Here are some points, each followed by its number:
[0.91 -0.28 0.45 0.02 0.51 -0.52 0.26 0.36 0.19 -1.05 0.44 0.77 0.23
 -1.09 1.66 0.85 0.24 -0.18 0.03 -0.16 -0.21 -0.07 -0.34 0.17 0.30 0.40
 0.48 -0.87 -0.38 -0.52 -0.30 0.01 -0.38 -0.21 -0.43 2.05] 0
[-0.68 0.19 0.00 -0.29 -0.61 -2.42 0.00 -0.77 -0.29 0.54 0.20 -2.35 1.06
 -0.16 -3.89 -0.81 -0.72 -4.41 -0.12 -0.40 0.19 -0.22 1.50 -0.32 -0.37 -2.53
 2.68 1.26 -0.07 0.16 -3.74 -2.24 -0.38 -0.15 0.26 -2.99] 1
[2.96 -0.38 0.49 -0.05 1.54 -3.03 -0.34 -0.01 -0.07 -0.81 -0.01 0.90 1.33
 -0.39 2.86 0.11 -0.16 -0.87 0.32 -0.03 -1.10 -0.53 0.34 0.14 0.25 -0.19
 0.25 -0.46 -0.19 -2.44 0.03 -1.02 -0.26 -0.56 -0.70 -0.01] 2
[0.08 0.18 0.29 -0.10 0.65 -1.04 0.68 0.66 0.69 0.80 -0.41 0.83 1.49
 0.14 -0.80 -0.21 0.15 -1.80 -0.87 -0.50 -0.15 -0.20 0.70 -0.72 -0.31 -0.41
 -0.30 -0.31 -0.16 -0.63 -0.23 -1.78 0.16 -0.24 -0.26 -0.67] 3
[0.29 0.08 0.57 0.11 0.06 -0.02 0.19 0.25 0.22 -0.62 -0.14 0.55 0.76
 -0.23 0.07 0.52 0.20 -0.01 -0.31 0.33 0.40 0.69 0.41 0.30 0.02 0.24
 -0.57 -0.27 -0.02 0.33 1.23 -0.24 0.01 0.23 0.20 0.70] 4
[0.86 0.02 0.30 0.11 0.68 -0.69 0.02 0.00 -0.15 0.12 -0.45 0.49 0.31
 0.58 0.60 -0.11 0.16 -0.24 0.20 0.00 -0.09 0.03 0.47 0.43 0.29 -0.03
 0.32 0.01 -0.04 -0.95 -0.70 -0.38 -0.08 0.27 0.62 0.37] 5
[0.09 0.15 0.72 0.25 0.11 -1.12 -0.24 0.44 -0.05 0.09 -0.74 0.63 1.10
 0.14 -0.40 -0.08 0.04 -0.88 -0.33 0.00 -0.19 -0.45 0.01 -0.64 -0.01 -0.23
 -0.42 -0.20 0.28 -0.07 0.22 -1.11 -0.09 -0.45 -0.29 -0.19] 6
[-2.95 -0.23 0.34 0.29 -1.18 3.76 -0.18 0.53 0.48 0.68 2.11 1.28 -0.70
 0.72 1.89 0.04 0.04 1.74 0.43 0.23 1.24 -0.26 -3.09 -0.26 0.34 0.26
 -0.69 -0.98 0.22 3.29 -0.52 2.86 -0.16 -0.48 -0.07 2.50] 7
[-0.29 -1.64 -0.25 -0.15 -0.14 0.01 0.07 0.11 0.32 -3.33 0.59 0.97 0.67
 -2.16 1.03 2.88 0.02 0.42 -0.54 0.42 -0.07 0.16 -1.82 -0.36 -0.54 0.95
 -1.11 0.08 0.08 0.43 2.01 0.37 0.79 0.32 -1.80 -0.45] 8
[0.10 0.48 0.11 -0.38 -0.83 -0.67 -0.48 -0.13 0.05 0.33 -0.24 -0.22 -0.01
 0.11 -0.82 -0.27 0.17 -0.19 -0.02 0.01 -0.03 0.09 -0.02 0.08 -0.08 -0.08
 0.20 0.23 0.15 0.44 0.04 -0.08 -0.20 0.12 0.35 -0.18] 9
[-0.36 -0.11 0.03 -0.16 0.62 -5.67 0.53 0.58 0.32 2.06 -2.40 2.52 5.08
 1.87 -5.48 -0.28 0.34 -6.59 -1.33 -0.06 0.45 0.04 5.00 -1.15 0.03 -1.30
 0.64 0.90 0.19 -2.27 -1.13 -7.47 0.69 -0.50 1.26 -3.45] 10
[-0.18 0.14 0.29 0.39 0.40 0.41 0.48 0.43 0.30 0.39 -0.03 0.63 0.27
 0.24 -0.45 -0.07 0.35 0.00 -0.02 -0.35 -0.26 -0.20 -0.12 -0.32 -0.45 -0.28
 -0.12 -0.44 -0.32 0.15 -0.07 -0.24 -0.17 -0.13 0.39 0.29] 11
[1.03 -1.31 -0.46 -0.37 0.55 -0.64 0.18 0.25 0.13 -2.38 0.56 0.84 0.65
 -1.61 2.36 2.35 0.48 0.19 -0.52 0.37 -0.32 0.03 -0.99 -0.39 -0.02 0.87
 -0.32 0.08 0.09 -0.54 1.80 0.02 0.15 0.46 -1.55 0.34] 12
[-0.75 0.21 -0.46 0.01 -0.67 1.22 -0.07 -0.08 -0.24 0.02 -0.25 -1.52 -1.17
 -0.05 -0.88 -0.84 0.08 0.84 0.58 0.36 0.47 0.23 0.08 0.53 0.25 -0.30
 -0.20 -0.03 0.14 0.84 -0.34 0.57 -0.66 0.15 0.03 0.18] 13
[-1.79 0.19 -0.45 0.60 -0.38 7.70 0.04 0.73 0.41 0.78 1.68 2.43 -3.45
 0.52 2.99 -0.47 0.64 5.48 0.11 -0.05 0.27 -0.59 -2.88 -0.77 -0.23 -0.33
 -4.38 -2.62 -0.08 3.15 1.79 5.48 0.00 -0.01 0.62 6.51] 14
[-0.27 -0.24 0.55 0.20 0.36 -0.09 -0.33 -0.34 -0.26 -0.90 0.16 0.71 0.38
 -0.01 1.54 1.00 0.34 -0.23 -0.09 -0.23 -0.30 -0.41 -0.83 -0.26 -0.04 -0.18
 0.34 -0.25 0.41 0.37 -0.58 -0.19 -0.06 0.04 -0.46 0.90] 15
[0.57 -0.16 0.53 0.16 0.19 -0.97 -0.28 -0.04 -0.27 -1.05 -0.35 0.50 0.64
 -0.74 0.00 0.53 -0.11 -0.91 -0.18 0.17 -0.02 0.57 0.74 0.50 0.08 -0.26
 0.23 -0.12 -0.18 -0.58 -0.55 -0.68 -0.31 -0.66 -0.79 -0.04] 16
[-1.80 -0.73 0.35 0.12 -0.52 0.99 0.04 0.44 0.45 -0.68 2.15 1.22 0.92
 -0.06 2.53 1.03 -0.20 -0.39 -0.13 0.44 0.97 0.53 -2.62 -0.08 0.01 -0.58
 0.04 -1.17 -0.11 2.24 -0.89 1.70 0.22 -0.27 -0.69 1.47] 17
[-1.36 -0.21 -0.64 -0.25 -0.57 1.51 -0.26 -0.17 0.10 0.55 0.94 0.74 -0.20
 0.71 0.91 -0.12 -0.12 0.54 0.24 -0.08 -0.10 -0.27 -1.19 0.46 0.09 -0.31
 -0.72 -0.22 -0.02 1.53 -0.07 1.10 -0.46 -0.84 -0.12 0.67] 18
[2.87 -0.83 3.49 0.00 2.04 -1.84 0.02 -0.09 -0.40 -1.51 -0.63 1.60 0.57
 -1.23 2.76 1.13 0.01 1.31 -1.59 0.61 -0.61 0.31 -0.33 -0.29 0.01 2.53
 -1.31 0.05 0.21 -2.46 3.28 -0.62 0.57 0.49 -0.70 -0.15] 19
[-0.15 -0.39 0.08 -0.09 0.42 -1.89 0.14 0.06 -0.10 0.37 -0.87 1.28 2.22
 0.62 -1.43 -0.12 0.09 -1.83 -0.05 -0.10 0.04 -0.10 1.25 -0.71 -0.52 -0.42
 0.58 -0.07 0.05 -0.78 -0.03 -2.11 0.39 -0.25 0.46 -0.42] 20
[-0.09 1.14 -0.39 -0.27 -1.79 2.21 -0.08 -0.72 -0.65 0.52 -0.43 -4.58 -2.48
 0.13 -1.96 -1.76 -1.45 1.89 -0.16 -0.25 -0.38 -0.20 0.33 0.39 0.06 0.46
 0.86 -0.01 -0.22 0.72 -1.58 1.19 -0.85 0.44 0.50 0.73] 21
[-0.86 0.31 -0.14 0.09 -0.46 6.55 -0.57 0.45 0.44 0.64 2.06 3.12 -2.76
 0.41 4.92 -0.23 1.23 5.70 -0.59 -0.46 -0.37 -0.45 -3.33 -0.93 0.11 0.59
 -4.44 -3.05 -0.43 2.42 2.94 5.87 0.25 0.02 0.10 7.35] 22
[0.04 0.14 0.54 0.00 -0.02 -0.84 0.00 0.21 -0.02 0.36 -0.67 0.78 0.55
 0.47 -0.47 0.39 0.64 -0.54 -0.14 -0.04 0.30 0.14 0.86 0.08 0.17 0.00
 0.13 -0.04 0.33 -0.08 0.10 -0.87 0.32 0.13 0.39 -0.11] 23
[0.65 -0.03 0.64 -0.10 0.49 -0.33 0.27 0.28 0.01 -0.60 -0.40 0.86 0.32
 0.21 1.10 0.57 0.40 1.11 0.66 0.36 0.03 0.20 0.09 0.38 0.17 0.86
 -0.23 0.08 -0.05 -0.56 0.56 0.20 0.51 0.03 -0.23 -0.26] 24
[-0.28 -0.49 0.20 -0.42 -0.26 -0.36 0.40 0.55 0.20 0.22 -0.23 0.69 0.34
 0.49 -0.24 0.23 0.06 -0.13 -0.13 0.16 -0.02 -0.20 -0.15 -0.21 -0.15 -0.24
 0.09 0.12 0.50 0.62 0.25 -0.01 -0.06 -0.23 0.43 0.07] 25
[-0.10 1.10 -0.71 -0.21 -0.04 -6.35 -0.55 -0.01 0.28 3.32 -2.45 1.70 4.69
 2.35 -5.68 -1.53 0.08 -7.11 -1.16 -0.93 -0.02 0.26 5.32 -0.84 -0.04 -1.98
 1.79 0.45 -0.03 -2.11 -3.03 -7.20 0.30 -0.59 1.91 -2.37] 26
[-2.21 0.03 -1.07 -0.24 -0.89 2.82 0.07 0.12 -0.06 0.30 1.05 1.03 -0.62
 0.22 -0.42 -0.35 -0.14 0.84 0.18 -0.12 0.21 -0.50 -2.27 -0.49 -0.09 -0.35
 -0.73 -0.15 0.15 2.19 -0.07 1.98 0.41 -0.10 0.05 0.63] 27
[0.67 -0.06 0.23 0.28 0.61 -0.55 0.20 0.60 0.26 -0.05 -1.14 0.72 0.64
 0.44 -0.06 -0.22 -0.20 0.24 0.13 -0.12 -0.61 -0.83 -0.18 -0.66 -0.22 0.73
 0.06 -0.02 -0.02 -1.16 0.69 -0.82 -0.17 -0.62 -0.05 0.12] 28
[-1.40 0.73 -2.43 0.24 -1.51 2.72 -0.32 -0.84 -0.26 0.12 1.30 -4.02 -3.01
 0.03 0.11 -1.16 -0.30 1.78 1.91 0.08 0.37 0.09 -1.90 0.95 -0.18 -0.24
 1.22 0.33 -0.03 2.51 -0.19 3.33 -0.74 0.90 -0.06 0.20] 29
[-0.98 -0.27 -0.14 -0.46 -0.62 -0.50 0.48 0.09 0.08 0.01 -0.51 -0.60 0.58
 0.12 -2.47 -0.15 0.48 -0.90 -0.90 -0.17 0.18 -0.01 0.23 -0.94 -0.01 0.19
 -0.08 2.05 -0.28 -0.40 0.85 -0.95 0.95 1.08 0.45 -3.90] 30
[-0.68 0.44 1.33 0.23 -1.52 -5.01 0.42 -1.30 -1.27 -0.99 0.82 -7.82 1.04
 -1.00 -3.80 -0.60 -2.00 -7.21 0.51 0.45 0.10 0.35 1.16 0.81 0.01 -3.01
 8.14 2.04 -0.24 0.26 -7.34 -2.77 -1.58 0.48 -0.46 -3.85] 31
[-0.60 -0.27 -0.11 -0.05 -0.23 -0.27 -0.55 -0.31 -0.12 0.51 0.17 0.91 0.57
 0.25 -0.40 -0.34 0.15 -0.13 0.10 -0.10 0.18 0.18 0.35 -0.10 -0.29 -0.53
 -0.24 -0.49 -0.32 -0.32 -0.73 -0.67 -0.40 -0.64 -0.23 -0.35] 32
[-0.24 -0.08 -0.20 0.05 0.40 0.93 0.53 0.18 0.36 0.90 0.30 0.76 -0.39
 0.11 -0.31 -0.43 -0.06 0.13 0.51 -0.06 -0.08 -0.25 0.16 0.02 -0.02 -0.07
 0.05 0.17 0.02 0.20 -0.40 0.11 -0.33 -0.57 0.08 0.07] 33
[0.25 0.54 -2.10 -0.41 -1.42 2.29 -0.15 -1.24 -0.51 -1.50 2.09 -5.17 -3.76
 -1.64 2.53 -0.38 -0.21 1.83 1.16 -0.01 0.37 0.31 -2.62 0.76 0.19 0.27
 2.43 0.38 0.35 1.80 -0.17 4.28 -0.48 1.93 -0.47 1.19] 34
[-0.22 -0.61 -0.02 -0.24 -0.06 -0.78 -0.26 0.03 0.16 -0.20 0.06 1.09 0.49
 -0.19 -0.05 0.50 0.11 -0.31 -0.03 -0.14 -0.23 0.14 0.60 0.62 0.27 0.21
 0.13 0.16 0.08 -0.29 -0.23 -0.39 0.19 -0.23 -0.43 -0.43] 35
[-0.44 0.29 -0.49 -0.54 -0.76 5.44 -0.06 0.70 0.34 0.41 0.76 2.02 -2.73
 0.60 4.17 -0.82 0.16 5.38 -0.74 -0.14 0.31 0.50 -2.38 -0.67 -0.16 1.04
 -4.64 -3.16 -0.29 1.65 2.45 4.46 0.43 0.09 0.64 6.38] 36
[0.39 -0.84 -0.09 0.12 0.88 -0.37 0.10 -0.08 -0.08 -1.46 -0.82 0.66 0.12
 -1.25 -0.75 0.93 -0.36 -0.44 -0.17 0.33 -0.11 0.05 1.13 -0.23 -0.47 -0.54
 0.05 -0.10 -0.22 -1.33 0.07 -0.62 0.16 -0.40 -0.90 -0.27] 37
[-0.48 0.19 -0.24 0.40 -0.05 -0.25 -0.49 -0.66 -0.23 0.55 -0.31 -0.58 -0.23
 0.42 -1.03 -1.13 -0.26 -0.37 0.15 0.22 0.48 0.05 0.36 0.20 0.28 -0.10
 0.24 -0.15 -0.44 -0.31 -0.35 -0.33 -0.56 -0.41 0.77 -0.11] 38
[0.01 -0.10 0.19 -0.27 0.13 -0.57 -0.18 0.08 -0.04 0.38 -0.53 0.70 0.39
 0.39 -0.21 -0.18 0.05 -0.17 0.22 -0.13 0.23 0.07 1.11 0.38 0.08 -0.31
 0.23 0.26 0.37 -0.30 0.14 -0.28 0.23 -0.01 0.34 0.07] 39
[4.16 -0.20 1.58 0.55 2.48 -2.52 0.30 0.35 -0.08 -1.42 -1.48 1.00 0.49
 -0.72 3.47 1.60 0.47 0.90 -0.40 -0.05 -1.65 -0.19 1.06 0.62 0.18 1.69
 -0.96 -0.42 -0.25 -3.51 2.82 -0.59 0.68 0.43 -0.53 0.22] 40
[2.26 -0.38 1.62 -0.29 1.00 -1.52 -0.06 0.56 0.37 0.08 -0.41 1.38 0.66
 -0.12 1.66 0.73 -0.24 0.64 -1.15 0.19 -1.03 -0.35 -0.20 -0.08 0.21 1.57
 -0.81 0.11 0.32 -1.42 1.99 -1.00 -0.23 -0.88 -0.50 -0.01] 41
[0.36 -0.90 0.04 -0.19 0.41 -1.21 0.41 0.19 0.28 -1.38 0.26 0.42 0.73
 -1.32 0.10 1.31 0.11 -1.37 0.10 0.14 0.03 0.07 0.69 0.27 0.06 0.01
 1.05 0.15 -0.04 -0.88 -0.48 -0.94 -0.15 -0.17 -0.88 0.03] 42
[-0.22 -1.18 0.23 -0.24 -0.29 -0.51 -0.33 0.45 0.21 -2.91 -0.83 0.31 0.63
 -1.22 0.94 2.16 -0.35 0.17 -0.32 0.07 -0.39 -0.53 -1.47 -0.38 -0.32 0.38
 -0.97 -0.39 0.18 0.30 1.05 -0.31 0.09 -0.20 -1.50 -0.08] 43
[-0.55 0.37 -1.93 -0.85 -1.00 0.15 0.05 -0.48 -0.43 1.05 -0.16 0.10 0.08
 1.15 -2.29 -0.92 0.07 -0.24 0.87 0.30 0.89 0.30 0.88 -0.17 -0.12 -0.55
 0.39 0.66 -0.31 0.07 -0.91 -0.30 -0.30 -0.37 0.55 -1.19] 44
Which three points above are nearest to each new point by angle, seen from the average point of the numbered points? Their numbers follow each, nearest first.
[0.75 1.05 -0.51 -0.13 -0.12 0.91 -0.05 -0.14 -0.02 1.13 -0.45 -1.14 -1.29
 1.27 0.62 -0.98 -0.04 1.44 0.81 -0.11 -0.27 -0.03 0.74 0.47 0.12 0.06
 0.02 -0.21 -0.28 -0.98 -0.64 1.03 -0.04 0.43 0.67 0.70] : 21 13 29
[0.50 -0.26 0.98 -0.01 0.27 -1.34 -0.54 -0.05 -0.22 0.27 -0.39 1.25 0.50
 0.49 1.01 0.70 0.48 0.16 -0.38 -0.18 -0.14 0.25 0.62 0.03 0.02 0.46
 -0.37 0.09 0.19 -0.60 0.75 -0.18 0.27 -0.40 -0.45 -0.66] : 41 19 40
[0.40 0.59 0.42 0.02 -0.35 0.50 -0.06 0.33 0.25 0.42 0.01 -0.37 -0.54
 0.07 0.51 0.19 0.69 1.32 0.05 -0.36 -0.09 0.30 0.43 0.68 0.21 0.43
 -0.38 -0.26 0.02 -0.12 0.70 0.39 0.07 0.41 0.38 0.64] : 36 22 14
[1.20 0.16 0.15 0.58 1.45 -0.38 0.24 0.12 0.03 -0.26 -0.35 0.80 0.52
 0.07 1.46 0.34 0.28 -0.14 -0.18 0.07 -0.49 0.27 0.65 0.29 0.44 0.15
 0.49 -0.15 0.17 -0.75 0.37 -0.08 0.22 0.31 0.09 0.70] : 40 5 2
[0.27 0.27 0.42 0.30 0.74 0.22 0.54 0.35 0.14 0.29 -0.39 0.31 -0.03
 -0.06 -0.24 -0.30 0.18 0.03 0.18 -0.08 -0.18 -0.03 0.04 -0.22 -0.57 -0.49
 -0.03 -0.06 0.04 -0.30 -0.27 -0.12 0.09 0.08 0.26 0.18] : 11 33 5
[-0.19 -0.63 0.19 0.23 0.40 0.05 0.01 -0.03 -0.06 -1.52 0.44 1.50 0.74
 -1.04 0.10 1.33 -0.09 -0.11 -0.11 0.49 0.64 0.43 0.08 0.24 0.45 0.62
 0.39 0.15 -0.05 -0.09 0.21 0.11 0.12 -0.43 -1.59 -0.30] : 8 12 42
[2.98 1.06 0.66 0.22 -0.68 0.29 0.27 -0.85 -0.70 -2.71 -0.59 -9.14 -4.47
 -2.53 2.96 0.18 -0.84 3.01 0.69 0.64 -0.76 -0.23 -1.23 0.52 -0.11 1.85
 2.92 0.41 0.13 -1.08 0.99 2.60 -1.34 1.61 -1.75 0.26] : 34 21 29
[1.75 -0.26 0.39 -0.02 1.10 -1.96 -0.27 -0.47 -0.07 -0.50 -0.25 0.53 0.05
 -0.37 1.60 0.02 -0.02 -0.42 0.04 -0.11 -0.83 -0.29 0.06 0.19 -0.26 -0.47
 -0.26 -0.25 -0.01 -1.58 -0.12 -0.33 0.10 0.36 0.21 0.20] : 2 40 5
[0.19 0.12 0.40 0.16 0.32 0.31 -0.30 -0.39 -0.49 -0.04 0.42 1.60 0.78
 0.19 -0.06 0.03 0.16 -0.14 0.36 0.29 0.35 -0.05 0.00 0.09 -0.12 -0.49
 -0.58 -0.34 -0.25 0.17 -0.32 0.21 0.33 0.11 0.29 0.44] : 32 11 14
[-0.13 -0.15 0.13 0.06 0.22 -0.79 -0.03 0.05 -0.18 -0.31 -0.89 0.20 0.59
 0.52 0.40 -0.40 -0.21 0.24 0.24 0.43 0.16 0.34 0.06 -0.15 -0.32 0.12
 -0.05 -0.04 0.20 -0.31 0.45 -0.07 0.05 -0.27 -0.17 -0.11] : 28 24 39
[2.04 -0.21 0.12 -0.14 1.15 -1.71 -0.56 -0.70 -0.41 -0.43 -0.71 1.00 0.45
 -0.26 1.34 0.58 -0.02 0.48 -0.11 -0.05 -0.80 0.03 0.82 -0.25 -0.04 1.16
 0.28 0.19 0.22 -2.38 1.19 -1.12 -0.13 -0.11 -0.11 0.35] : 40 2 41
[-2.22 -0.23 0.31 0.17 -0.97 0.39 0.00 -0.10 0.08 -1.20 0.91 0.05 1.16
 -0.76 -3.74 0.83 0.82 -1.66 -1.09 -0.09 0.60 -0.28 -1.38 -0.94 0.18 0.16
 0.10 4.05 0.12 2.14 1.56 -0.59 1.01 0.80 -0.86 -5.90] : 30 1 9
[-2.06 0.19 0.08 0.13 -1.08 0.38 0.61 0.69 0.29 -0.12 0.44 -0.44 0.69
 -0.58 -4.40 0.14 1.19 -1.11 -0.03 0.15 0.53 -0.21 -1.10 -0.49 0.29 -0.14
 0.08 2.93 0.12 1.68 0.90 -1.54 -0.07 0.32 0.01 -5.12] : 30 1 44
[-0.23 -0.32 -1.50 -0.74 -0.64 -0.15 0.04 0.17 0.40 0.72 -0.13 -0.23 0.19
 0.88 -1.21 -0.62 0.02 -0.14 0.57 -0.36 -0.07 -0.39 0.36 -0.08 0.26 -0.18
 0.61 0.53 0.03 -0.25 -0.64 -0.55 0.10 0.18 0.83 -0.57] : 44 38 9
[1.28 -0.10 -0.11 -0.15 0.65 0.94 -0.19 -0.16 -0.18 0.25 -0.39 -0.03 -1.83
 0.00 1.63 -0.65 -0.39 2.02 0.18 0.13 -0.10 0.58 0.43 0.93 0.62 0.91
 -0.75 -0.66 0.02 -0.76 1.17 1.64 0.11 0.08 0.56 1.49] : 36 22 14
[0.17 -0.01 0.17 0.08 0.16 0.03 -0.05 -0.11 -0.33 -0.52 -0.50 0.73 0.16
 -0.20 -0.44 0.24 -0.07 -0.39 -0.60 0.01 0.41 0.30 0.03 -0.53 -0.32 -0.20
 -0.73 -0.30 0.06 -0.11 0.47 -0.02 1.05 0.50 0.68 0.59] : 4 23 37
[-2.48 -1.02 -0.05 -0.34 -1.39 1.05 0.14 -0.21 -0.44 -2.72 0.74 -0.46 0.28
 -1.57 -3.19 1.80 1.33 0.14 -0.56 1.08 0.94 -0.06 -2.40 -1.11 0.38 0.63
 -1.18 3.23 -0.28 2.58 3.52 0.26 0.91 0.61 -1.95 -6.93] : 30 8 43
[1.00 0.05 -2.65 -0.39 0.55 1.72 0.11 0.29 0.53 1.20 -0.59 0.69 -1.66
 0.71 0.48 -1.51 0.40 3.14 1.03 -0.28 -0.17 0.30 0.70 0.53 0.01 1.01
 -1.58 0.08 -0.04 -1.33 1.74 1.54 0.42 0.16 0.91 0.66] : 36 14 22
[0.31 0.41 0.37 0.10 0.39 0.49 -0.29 -0.41 -0.40 -0.14 -0.20 0.76 0.16
 0.28 0.01 0.25 -0.07 -0.33 -0.06 -0.04 0.15 0.10 0.20 0.35 0.22 0.30
 0.02 -0.03 0.09 0.02 -0.21 -0.25 0.27 0.07 0.57 0.69] : 5 39 23
[-0.29 0.21 -0.74 -0.08 -0.05 0.37 0.37 0.14 0.11 0.25 -0.35 -0.30 -0.60
 0.24 -0.21 -0.35 -0.33 0.12 0.30 -0.08 -0.09 -0.13 0.65 0.42 0.13 -0.27
 -0.19 -0.02 0.01 0.06 0.11 0.49 0.09 -0.27 -0.24 0.40] : 13 21 29
[-0.09 0.07 0.25 0.16 0.25 0.02 0.17 0.08 -0.15 0.10 -0.17 0.45 -0.16
 0.09 0.15 0.45 0.28 -0.40 -0.07 -0.34 -0.07 -0.09 0.37 -0.04 -0.17 -0.47
 -0.08 -0.03 0.55 0.30 -0.07 -0.35 -0.05 -0.11 0.22 0.21] : 23 39 11
[-2.38 0.26 -0.71 0.40 -0.93 0.16 0.26 0.09 -0.05 0.58 0.66 0.18 1.02
 0.12 -4.91 -0.36 0.65 -1.88 0.03 -0.46 0.00 -0.42 -0.26 -0.19 -0.05 -0.87
 0.34 2.62 -0.22 1.71 0.44 -1.05 0.72 0.26 0.27 -5.01] : 30 44 1
[0.09 -0.17 0.35 -0.01 0.26 -0.28 -0.17 -0.03 -0.20 -0.03 -0.22 0.72 0.25
 0.15 0.04 0.04 -0.16 -0.12 0.05 0.07 -0.14 0.17 0.47 0.23 -0.07 -0.43
 -0.62 -0.65 -0.49 -0.44 -0.54 -0.46 0.01 -0.24 0.03 -0.16] : 32 5 16
[0.47 0.03 0.15 -0.20 0.03 -0.93 -0.48 -0.02 -0.07 0.31 -0.64 0.69 0.44
 0.23 0.07 -0.34 0.08 0.27 0.20 0.11 0.18 0.32 0.75 0.33 0.36 0.58
 0.16 -0.09 -0.28 -0.81 0.30 0.10 0.42 0.11 0.11 0.11] : 39 5 23
[-0.05 -0.67 0.06 -0.04 0.32 1.51 -0.48 -0.21 0.11 -1.05 1.31 1.59 -0.54
 -0.62 3.50 1.19 0.07 1.30 -0.27 -0.02 -0.12 0.05 -1.78 -0.28 -0.62 -0.60
 -1.26 -1.85 -0.20 0.98 0.25 2.25 -0.27 -0.46 -0.73 3.78] : 22 36 14
[-0.20 -0.07 0.46 -0.02 0.25 -0.09 -0.01 -0.02 -0.02 0.34 -0.35 0.67 0.17
 0.34 -0.40 -0.14 0.03 -0.16 0.13 -0.14 0.02 -0.10 0.48 0.20 0.16 -0.05
 0.19 0.02 -0.05 -0.15 -0.19 0.16 0.43 -0.05 0.09 -0.19] : 39 23 26
[1.25 0.79 0.69 0.36 0.42 -0.31 0.12 0.21 0.13 0.00 -0.59 0.22 0.17
 0.20 0.56 0.20 0.28 -0.13 -0.15 -0.17 -0.23 0.00 0.28 0.24 0.17 0.29
 -0.22 -0.67 -0.41 -0.92 0.38 -0.29 0.42 0.04 0.66 0.69] : 40 5 41
[0.61 0.05 0.11 -0.14 0.34 -0.23 0.55 0.37 0.27 0.35 -0.32 0.63 0.40
 0.47 0.28 -0.17 0.07 0.28 0.39 -0.09 -0.67 -0.72 0.06 0.10 0.17 0.33
 -0.07 -0.53 -0.16 -0.76 0.51 -0.41 -0.02 -0.48 -0.14 -0.30] : 28 41 40
[3.33 -1.18 0.07 0.02 2.40 -3.94 -0.09 0.24 0.22 -1.40 -0.18 0.74 1.30
 -1.14 4.37 1.27 0.30 -1.69 -0.24 -0.13 -1.32 0.06 0.42 0.00 -0.22 -0.42
 0.59 -1.12 -0.66 -3.69 0.26 -1.14 0.04 0.19 -0.82 0.31] : 2 40 0
[0.05 -0.41 -0.65 -0.13 0.56 0.54 0.08 -0.14 -0.07 0.45 -0.27 0.07 -0.58
 0.04 -0.06 -0.44 0.01 0.59 0.47 -0.18 -0.64 -0.48 0.00 0.17 0.08 -0.17
 -0.30 -0.10 0.26 -0.31 -0.10 -0.05 -0.22 -0.21 0.28 0.40] : 33 13 21
[-2.19 0.17 -1.07 0.43 -0.38 4.99 -0.05 0.27 0.28 0.89 0.38 0.26 -2.82
 1.00 2.21 -0.80 0.14 3.38 -0.06 -0.37 0.62 0.20 -1.70 -0.52 -0.32 -0.28
 -2.45 -1.65 0.44 2.41 0.03 3.63 0.19 -0.09 0.91 4.44] : 14 36 22
[0.29 -0.06 0.39 -0.11 0.48 -0.08 0.41 0.71 0.54 0.58 -0.22 1.05 0.38
 0.65 0.38 0.04 -0.07 0.09 0.03 0.28 -0.15 -0.14 0.18 0.08 -0.33 -0.97
 -0.89 -0.37 0.18 -0.09 -0.41 -0.16 -0.35 -0.03 0.27 0.58] : 11 5 25
[1.40 0.27 -0.03 0.05 0.73 -0.52 0.27 0.19 0.12 0.29 -0.48 1.04 0.60
 0.51 0.38 -0.27 0.01 -0.26 0.28 0.45 0.16 0.50 1.02 0.41 0.01 -0.03
 0.19 0.02 -0.37 -1.71 -0.59 -0.29 0.77 -0.01 0.42 0.17] : 5 39 2
[-1.29 -0.21 -0.60 -0.18 -0.20 -0.44 0.41 -0.01 0.13 0.32 -0.07 -0.26 0.57
 -0.22 -3.31 -0.31 0.37 -0.90 -0.18 -0.08 0.09 -0.19 0.33 -0.49 0.28 0.12
 0.15 2.19 0.14 0.41 0.28 -1.61 0.30 0.17 0.23 -3.72] : 30 1 44
[-0.27 -0.30 0.41 0.23 -0.12 -0.76 0.22 0.32 -0.12 -0.76 -0.55 0.20 0.99
 -0.54 -1.89 0.82 0.97 -0.63 -1.09 -0.17 -0.39 -0.39 -0.24 -0.92 0.02 0.38
 -1.37 2.08 0.26 -0.22 2.09 -1.68 1.32 0.74 -0.21 -4.46] : 30 6 10
[-0.36 -0.62 0.50 0.13 0.28 -1.34 0.12 -0.08 -0.29 -1.44 -0.38 0.90 1.76
 -0.60 -2.49 0.79 0.38 -1.43 -1.61 0.39 0.40 0.09 -0.55 -1.51 0.22 1.48
 -0.72 2.92 0.02 -0.10 3.12 -2.10 0.69 0.29 -0.71 -5.34] : 30 10 6
[2.47 0.06 0.57 0.29 1.60 -2.01 -0.31 -0.22 -0.10 -0.89 -0.31 0.74 0.49
 -0.06 3.50 1.06 0.19 -0.57 -0.44 -0.05 -0.81 0.00 0.23 0.33 0.16 0.26
 -0.39 -1.12 -0.24 -1.59 1.40 0.17 0.11 0.13 -0.89 1.04] : 40 2 19
